A state moves one step at a time under one of 3 hidden systems, and each row is a state written as 28 numbers. Each run below is a few steps of one system.
(in the rows, 128 means zero)
seq 1, q262:
[[ 88 101 115 103  99 146 133 136 113 153  92 122 141 115 118  91 129  90
  134 135 148 207  50 117 167 107 116 123]
 [ 94 103 114  91  91 152 139 136 109 146  95 121 141 121 116  89 128  85
  134 126 147 199  64 108 165  98 112 125]
 [ 97 102 112  92  87 151 140 131 114 149  96 122 140 135 106  88 124  76
  135 115 143 192  86  99 164  91 102 130]
 [105 100 113  82  84 152 139 126 114 142 101 116 140 145  97  87 120  71
  133 106 143 183 106  91 162  85  95 134]
 [107 100 117  79  78 150 140 124 117 137 107 114 138 154  91  88 115  66
  130  94 138 174 130  85 158  84  86 140]
 [114  97 117  76  85 145 140 118 120 131 102 109 136 164  84  93 113  70
  132  86 135 161 149  79 147  78  82 143]
 [117  99 121  74  84 141 134 116 123 125 105 107 142 173  77  94 118  72
  129  77 121 147 162  76 137  85  82 145]]
seq 2, q415, 7 rows:
[[178 163 137 169 145 132 137 136 123 109 186 141 104 113 149 161 119 154
  110 152 126  69 186 152 107 134 135 130]
 [182 166 135 165 134 140 145 139 114 113 189 145 103 111 151 159 118 141
  106 153 131  75 181 153 117 132 128 128]
 [183 168 130 167 130 149 150 146 112 119 192 147 103 111 157 154 119 130
  104 164 135  82 178 147 125 129 124 128]
 [181 167 127 163 118 157 154 151 105 125 195 148 100 105 156 148 123 125
  100 165 144  94 166 150 137 122 124 125]
 [181 168 122 158 112 165 160 152  98 132 192 149 102 104 156 139 122 117
  101 169 153 107 154 147 145 114 121 124]
 [176 164 122 153 107 171 166 152  93 132 185 148 104 105 155 132 125 112
  106 168 154 119 138 142 154 113 120 124]
 [168 158 113 148 103 177 166 154  93 140 177 153 108 103 156 126 125 107
  110 172 156 135 122 142 161 108 124 120]]
seq 3, q652 (7 x 28):
[[125 150 145 172 170 102  98 141 128 131 138 124 127  73 158 142 145 184
  127 180 107 119  69 179 109 175 175 117]
 [141 157 150 176 164 111 107 142 126 124 155 132 115  80 159 147 135 179
  122 175 111 101 102 175 103 167 169 124]
 [154 165 148 175 155 123 121 140 125 118 170 134 110  92 154 156 128 169
  118 171 116  86 139 168 105 159 152 127]
 [167 163 143 174 152 130 128 141 119 114 182 140 105 106 153 161 124 157
  111 160 120  76 167 161 105 147 143 129]
 [183 164 138 168 139 129 135 135 121 109 188 147 102 115 150 167 119 150
  108 150 122  65 190 151 105 139 134 132]
 [188 162 133 157 133 138 145 131 119 102 185 142 107 126 146 170 114 138
  107 132 126  55 212 137 111 123 124 134]
 [193 161 124 142 125 142 150 128 116 104 183 144 106 142 135 168 112 131
  110 115 125  53 226 121 109 116 117 136]]

Which system made each of these runs?
seq 4:
[[125 153 142 171 160 112 107 146 123 138 143 133 123  68 165 136 142 181
  124 185 115 128  59 179 121 171 173 116]
 [143 159 141 177 162 120 119 147 121 132 156 139 114  79 164 144 139 172
  121 187 123 112  94 177 118 166 168 119]
 [157 163 141 174 154 130 126 143 120 122 173 142 107  87 160 152 130 163
  116 178 125  94 129 173 116 153 157 118]
 [170 170 139 174 143 137 135 144 115 117 188 142 102 104 160 159 122 149
  107 166 131  82 161 165 116 143 137 128]
 [186 168 134 168 133 142 143 140 116 113 192 146  99 112 154 159 122 140
  105 153 131  73 188 153 119 131 128 128]
 [193 167 127 158 127 145 151 135 110 110 194 147 103 128 147 165 115 133
  106 137 133  64 204 135 119 119 122 131]]

q652
seq 5 (6 x 28):
[[156 126 106 101  69 184 176 134 101 134 152 142 120 156 115 104 111  56
  116 119 163 145 171  91 168  71  79 131]
 [161 129 106  94  69 176 171 127 106 127 149 131 124 166 105 107 116  58
  116  99 157 130 191  81 160  69  74 135]
 [167 132 108  89  72 169 165 124 112 121 150 130 125 175  98 112 116  65
  119  87 141 111 208  74 148  68  76 140]
 [172 134 111  84  79 161 155 118 116 118 148 122 129 177  91 117 116  78
  120  76 129  99 219  64 139  73  79 145]
 [170 130 117  84  88 144 143 111 119 111 143 116 133 176  86 123 121  91
  124  68 122  85 223  62 125  81  85 146]
 [168 133 120  85 100 132 137 109 127 102 138 113 134 177  87 131 117 103
  128  61 110  76 228  63 111  92  98 146]]

q262
seq 6:
[[124 151 134 170 144 130 127 150 114 146 147 140 117  70 170 130 141 159
  122 196 137 151  50 180 141 158 161 113]
 [144 162 131 174 145 140 135 152 116 139 162 144 114  77 171 139 136 154
  118 190 138 128  82 174 139 155 162 112]
 [158 169 130 169 138 146 143 149 110 136 176 147 108  88 171 145 131 148
  115 185 145 113 110 167 137 143 149 117]
 [175 173 128 168 129 153 148 153 103 127 185 150 105  96 163 144 126 137
  108 178 139 105 139 160 136 131 139 124]
 [184 169 127 167 120 156 157 148 103 121 198 150 101 107 154 150 119 124
  104 166 144  95 173 148 135 121 120 127]
 [196 168 123 156 112 160 164 144  99 120 197 150  99 120 151 152 115 117
  101 150 145  86 191 134 137 109 112 130]]

q652
